128 stands for zero in the data rows.
Here are some numbered points:
[134, 117, 111, 191, 191, 172, 125, 127, 95, 113, 118, 107, 111, 91, 207, 107, 123, 86, 129, 110, 108, 146, 92, 113, 139, 108, 229, 96, 228, 113, 131, 204, 85, 164, 197, 108, 129, 101, 138, 126, 188, 136, 98, 140, 95] 0
[131, 108, 148, 219, 191, 230, 122, 108, 115, 134, 119, 116, 104, 98, 147, 115, 122, 121, 116, 90, 113, 118, 81, 81, 105, 123, 199, 149, 255, 117, 123, 210, 127, 218, 192, 116, 126, 120, 193, 128, 188, 135, 81, 114, 123] 1
[100, 109, 151, 118, 107, 152, 104, 104, 186, 123, 152, 114, 145, 196, 119, 164, 116, 98, 112, 174, 109, 192, 217, 182, 106, 101, 96, 115, 123, 103, 192, 126, 94, 107, 87, 73, 218, 126, 122, 85, 125, 84, 121, 150, 184] 2
[168, 199, 108, 178, 85, 115, 124, 114, 128, 96, 209, 104, 110, 217, 131, 146, 107, 137, 105, 173, 74, 138, 113, 166, 93, 133, 121, 132, 164, 120, 108, 121, 125, 112, 178, 54, 125, 148, 92, 199, 119, 84, 127, 150, 126] 3
[125, 95, 154, 118, 127, 145, 143, 129, 142, 81, 117, 116, 92, 123, 135, 123, 133, 106, 86, 101, 157, 129, 102, 142, 116, 113, 104, 116, 76, 134, 138, 125, 152, 107, 95, 224, 134, 132, 109, 135, 131, 150, 140, 119, 95] 4
[119, 157, 104, 119, 213, 168, 175, 122, 116, 91, 85, 182, 110, 139, 71, 70, 211, 233, 129, 131, 128, 123, 85, 114, 121, 147, 122, 122, 41, 146, 115, 125, 185, 112, 99, 120, 58, 133, 156, 103, 125, 125, 241, 212, 99] 5
[110, 98, 109, 110, 102, 120, 158, 103, 148, 165, 122, 120, 113, 158, 135, 168, 119, 115, 103, 138, 114, 161, 198, 176, 100, 151, 95, 112, 90, 137, 181, 102, 84, 105, 151, 79, 173, 128, 121, 117, 151, 160, 115, 107, 202] 6
[127, 102, 211, 119, 146, 113, 107, 103, 118, 166, 100, 141, 179, 124, 113, 145, 127, 142, 168, 141, 155, 136, 143, 105, 166, 131, 107, 147, 66, 115, 86, 93, 128, 103, 144, 255, 107, 121, 110, 113, 143, 172, 95, 145, 108] 7
[110, 141, 100, 106, 133, 119, 160, 213, 194, 129, 96, 162, 144, 119, 174, 131, 124, 132, 99, 124, 211, 126, 96, 94, 128, 113, 103, 105, 211, 221, 104, 103, 204, 204, 132, 60, 107, 181, 122, 117, 120, 131, 97, 104, 119] 8
[109, 103, 140, 118, 126, 120, 161, 194, 148, 98, 89, 194, 100, 108, 139, 121, 123, 151, 95, 121, 104, 85, 129, 127, 113, 138, 137, 125, 152, 168, 85, 150, 161, 177, 110, 70, 84, 199, 101, 129, 83, 103, 88, 80, 139] 9
[124, 134, 131, 116, 128, 116, 99, 123, 134, 69, 90, 83, 196, 108, 108, 143, 126, 104, 164, 86, 105, 125, 174, 120, 104, 99, 145, 187, 178, 177, 183, 115, 116, 95, 86, 54, 137, 131, 103, 114, 137, 160, 105, 85, 162] 10
[128, 102, 191, 116, 118, 134, 88, 134, 145, 148, 103, 99, 167, 105, 103, 145, 112, 126, 184, 113, 166, 85, 120, 92, 159, 140, 95, 191, 178, 109, 66, 134, 131, 91, 143, 255, 149, 123, 122, 94, 143, 182, 118, 126, 82] 11
[118, 133, 159, 124, 134, 145, 120, 101, 129, 225, 160, 117, 165, 117, 108, 182, 120, 99, 175, 168, 91, 118, 118, 104, 142, 119, 151, 102, 124, 124, 132, 115, 111, 121, 126, 185, 159, 121, 109, 94, 116, 157, 93, 128, 126] 12
[104, 255, 110, 215, 94, 131, 83, 145, 139, 99, 185, 120, 123, 238, 123, 94, 119, 117, 134, 212, 141, 128, 120, 195, 90, 142, 128, 120, 255, 118, 111, 224, 122, 128, 226, 88, 96, 143, 115, 211, 153, 92, 112, 102, 83] 13
[181, 121, 74, 110, 109, 100, 103, 125, 94, 163, 189, 73, 113, 60, 109, 123, 192, 98, 92, 114, 131, 125, 123, 110, 169, 175, 139, 113, 65, 118, 96, 97, 118, 139, 127, 0, 126, 76, 148, 188, 164, 108, 170, 178, 118] 14
[109, 158, 138, 131, 126, 85, 104, 113, 125, 147, 122, 98, 108, 189, 86, 84, 110, 102, 130, 182, 131, 241, 177, 183, 81, 85, 132, 109, 0, 80, 209, 199, 118, 90, 110, 85, 202, 125, 108, 113, 83, 115, 117, 110, 178] 15
[169, 134, 138, 137, 130, 114, 119, 105, 148, 100, 151, 98, 124, 94, 149, 114, 144, 153, 84, 130, 113, 114, 96, 133, 159, 172, 106, 133, 117, 91, 118, 131, 118, 109, 123, 80, 117, 127, 112, 113, 116, 117, 179, 172, 119] 16
Which two points above are nearest to each new point by angle, seen from the average point of the numbered points? Their numbers follow each, nearest first.
[183, 128, 99, 133, 126, 178, 118, 118, 119, 138, 96, 99, 145, 105, 117, 100, 180, 170, 119, 99, 121, 132, 129, 133, 181, 194, 141, 101, 66, 129, 126, 117, 80, 95, 121, 35, 123, 142, 175, 167, 131, 74, 193, 171, 77] -> 14 16
[144, 144, 131, 108, 196, 184, 154, 108, 102, 97, 114, 157, 127, 116, 127, 133, 235, 219, 139, 119, 116, 105, 112, 93, 136, 89, 97, 104, 122, 98, 126, 106, 188, 92, 134, 144, 101, 113, 166, 104, 108, 122, 206, 179, 141] -> 5 16
[95, 87, 89, 95, 157, 125, 175, 178, 109, 124, 146, 181, 130, 135, 120, 109, 192, 197, 112, 125, 127, 88, 94, 96, 100, 117, 114, 114, 164, 115, 145, 122, 174, 172, 90, 105, 123, 97, 167, 103, 124, 103, 164, 121, 147] -> 5 9
[233, 106, 114, 142, 118, 118, 107, 97, 124, 204, 194, 118, 157, 91, 95, 106, 131, 73, 188, 84, 140, 126, 90, 111, 215, 186, 153, 142, 147, 140, 113, 112, 117, 123, 124, 129, 81, 95, 144, 127, 148, 123, 139, 124, 119] -> 14 12
[117, 115, 163, 113, 109, 116, 112, 83, 122, 76, 100, 115, 148, 126, 162, 115, 97, 130, 121, 83, 171, 113, 134, 136, 153, 115, 109, 128, 126, 118, 141, 125, 105, 132, 110, 104, 93, 116, 107, 132, 107, 153, 125, 104, 163] -> 10 4
[121, 106, 131, 134, 152, 116, 196, 144, 165, 131, 89, 182, 119, 136, 131, 117, 203, 205, 102, 151, 123, 54, 106, 125, 87, 118, 96, 79, 158, 77, 79, 87, 160, 175, 137, 104, 109, 166, 179, 96, 101, 115, 169, 181, 83] -> 5 9
[94, 241, 118, 206, 107, 158, 122, 122, 130, 140, 184, 124, 94, 197, 93, 125, 86, 107, 111, 191, 122, 131, 138, 101, 87, 87, 174, 108, 255, 132, 95, 224, 150, 109, 225, 72, 109, 99, 100, 105, 124, 82, 131, 92, 103] -> 13 3
[139, 107, 138, 120, 126, 109, 111, 123, 88, 108, 137, 117, 112, 93, 141, 99, 146, 132, 85, 131, 132, 114, 103, 128, 158, 176, 113, 149, 153, 98, 93, 93, 114, 101, 102, 76, 120, 109, 126, 109, 130, 126, 167, 147, 91] -> 16 14
[101, 136, 118, 134, 190, 160, 205, 105, 107, 125, 92, 135, 106, 117, 127, 121, 171, 192, 130, 141, 117, 103, 91, 122, 125, 187, 107, 130, 55, 103, 97, 139, 200, 124, 116, 134, 135, 114, 209, 154, 95, 85, 214, 169, 96] -> 5 16
[106, 121, 137, 111, 101, 136, 161, 190, 145, 124, 123, 177, 102, 115, 153, 137, 118, 123, 131, 131, 212, 126, 90, 101, 99, 110, 129, 103, 109, 160, 104, 146, 148, 165, 137, 153, 134, 179, 112, 113, 109, 92, 132, 114, 122] -> 8 9
[163, 148, 82, 92, 95, 97, 102, 109, 100, 147, 158, 127, 85, 116, 117, 85, 114, 109, 164, 143, 136, 135, 125, 135, 152, 157, 124, 127, 89, 69, 84, 98, 116, 113, 123, 115, 96, 104, 143, 160, 132, 107, 96, 157, 117] -> 14 16
[163, 118, 112, 115, 100, 156, 131, 132, 98, 171, 148, 122, 132, 141, 87, 90, 125, 89, 115, 116, 102, 134, 124, 113, 206, 165, 133, 121, 106, 132, 116, 88, 117, 91, 115, 116, 97, 123, 160, 182, 152, 104, 190, 170, 125] -> 14 16
[190, 156, 98, 90, 129, 119, 122, 124, 135, 170, 196, 96, 106, 114, 100, 130, 101, 113, 173, 127, 100, 133, 112, 118, 212, 195, 78, 92, 70, 111, 102, 97, 101, 127, 126, 0, 119, 128, 115, 159, 115, 148, 176, 141, 101] -> 14 16
[105, 126, 134, 118, 125, 112, 128, 120, 99, 165, 144, 89, 223, 105, 136, 155, 114, 114, 148, 136, 117, 147, 183, 112, 117, 97, 119, 142, 106, 111, 187, 83, 122, 153, 119, 25, 149, 112, 100, 109, 75, 159, 131, 133, 120] -> 10 2
[107, 127, 177, 78, 136, 124, 92, 116, 143, 131, 122, 133, 114, 129, 164, 125, 142, 118, 144, 136, 169, 124, 143, 83, 127, 131, 98, 142, 25, 153, 137, 126, 146, 113, 139, 220, 110, 129, 105, 105, 84, 137, 126, 125, 148] -> 7 4
[114, 112, 99, 104, 117, 94, 155, 178, 168, 112, 125, 187, 119, 113, 203, 124, 140, 103, 110, 104, 192, 112, 151, 96, 119, 88, 150, 89, 200, 204, 120, 121, 199, 184, 94, 64, 102, 181, 141, 130, 132, 104, 88, 128, 91] -> 8 9
[147, 147, 93, 166, 125, 135, 96, 131, 148, 101, 188, 104, 117, 201, 104, 103, 89, 122, 94, 162, 89, 126, 113, 180, 133, 104, 98, 100, 104, 135, 118, 130, 99, 108, 164, 81, 92, 124, 138, 176, 133, 95, 106, 148, 120] -> 3 13
[163, 107, 119, 123, 106, 123, 138, 113, 130, 106, 170, 115, 94, 69, 103, 87, 163, 154, 141, 118, 113, 121, 148, 98, 144, 159, 109, 88, 22, 99, 121, 108, 125, 116, 126, 69, 115, 109, 128, 160, 127, 94, 142, 182, 101] -> 14 16
[110, 103, 113, 122, 141, 127, 184, 177, 175, 86, 138, 174, 112, 137, 180, 124, 104, 191, 99, 119, 123, 116, 119, 141, 109, 84, 141, 147, 55, 144, 84, 131, 155, 166, 105, 37, 107, 184, 101, 117, 124, 101, 159, 110, 112] -> 9 8
[106, 92, 138, 134, 131, 135, 130, 125, 119, 106, 128, 158, 71, 126, 127, 148, 117, 84, 103, 136, 116, 126, 111, 100, 98, 131, 103, 128, 108, 139, 127, 124, 163, 158, 79, 110, 146, 163, 146, 123, 111, 125, 98, 112, 92] -> 9 4
[139, 187, 120, 134, 124, 118, 140, 100, 137, 127, 116, 93, 104, 232, 93, 88, 108, 104, 147, 212, 109, 238, 104, 255, 114, 124, 123, 110, 82, 106, 209, 168, 112, 76, 125, 76, 238, 106, 102, 191, 107, 116, 100, 116, 252] -> 15 2
[107, 122, 160, 108, 123, 111, 105, 70, 113, 138, 167, 116, 116, 92, 94, 138, 121, 140, 197, 119, 132, 117, 119, 126, 141, 104, 110, 136, 68, 115, 127, 156, 124, 110, 106, 173, 101, 115, 126, 80, 112, 165, 107, 134, 123] -> 7 12
[122, 78, 117, 135, 193, 170, 208, 118, 94, 122, 126, 123, 107, 103, 102, 109, 185, 233, 127, 127, 127, 92, 114, 126, 93, 187, 108, 121, 164, 113, 120, 113, 210, 83, 121, 122, 125, 113, 201, 143, 135, 87, 230, 201, 99] -> 5 16
[136, 165, 113, 126, 131, 113, 77, 140, 120, 83, 106, 101, 130, 184, 141, 110, 164, 86, 100, 138, 109, 177, 106, 167, 91, 96, 109, 83, 142, 118, 151, 140, 126, 110, 114, 95, 161, 112, 109, 151, 139, 161, 126, 104, 155] -> 15 2
[110, 132, 127, 127, 86, 113, 160, 156, 146, 133, 113, 182, 127, 104, 171, 121, 137, 83, 145, 134, 110, 132, 141, 136, 138, 135, 123, 144, 111, 157, 110, 118, 127, 132, 104, 68, 147, 180, 128, 107, 134, 112, 100, 105, 134] -> 9 8
[222, 96, 112, 110, 128, 105, 100, 107, 104, 141, 207, 133, 88, 104, 131, 85, 115, 121, 122, 189, 85, 127, 117, 111, 156, 176, 110, 127, 89, 159, 104, 86, 110, 116, 136, 61, 136, 110, 95, 207, 131, 111, 153, 176, 93] -> 14 16
[95, 115, 92, 112, 137, 160, 203, 131, 141, 98, 112, 157, 123, 102, 88, 124, 168, 207, 119, 100, 104, 135, 103, 137, 89, 63, 187, 159, 51, 138, 113, 96, 186, 170, 102, 70, 118, 141, 140, 120, 139, 113, 114, 93, 87] -> 5 9
[91, 124, 123, 114, 111, 128, 122, 113, 146, 96, 123, 112, 220, 113, 97, 164, 110, 128, 180, 110, 88, 87, 248, 121, 76, 128, 126, 173, 124, 179, 212, 121, 111, 124, 93, 45, 181, 112, 138, 140, 147, 208, 117, 126, 195] -> 10 6
[111, 93, 123, 93, 118, 78, 118, 98, 124, 88, 138, 128, 136, 198, 124, 93, 95, 111, 101, 176, 110, 168, 139, 165, 95, 112, 114, 115, 117, 150, 175, 150, 154, 120, 112, 134, 163, 135, 129, 113, 149, 138, 117, 110, 178] -> 15 2
[186, 142, 109, 153, 122, 125, 131, 98, 91, 89, 139, 94, 131, 131, 159, 105, 162, 154, 111, 103, 107, 133, 118, 70, 170, 163, 102, 143, 140, 137, 115, 112, 97, 127, 111, 171, 107, 106, 108, 143, 80, 117, 130, 152, 129] -> 16 14
[157, 160, 160, 120, 88, 107, 129, 102, 116, 166, 176, 111, 107, 77, 121, 139, 129, 114, 127, 109, 102, 136, 101, 108, 159, 97, 102, 127, 47, 122, 106, 131, 125, 155, 101, 255, 128, 123, 138, 109, 117, 154, 98, 88, 115] -> 7 4
[119, 125, 89, 122, 160, 101, 173, 99, 112, 115, 108, 165, 123, 100, 121, 114, 195, 148, 113, 97, 91, 118, 120, 119, 120, 110, 142, 119, 79, 92, 136, 105, 151, 158, 111, 135, 118, 136, 184, 106, 98, 94, 173, 150, 107] -> 5 16
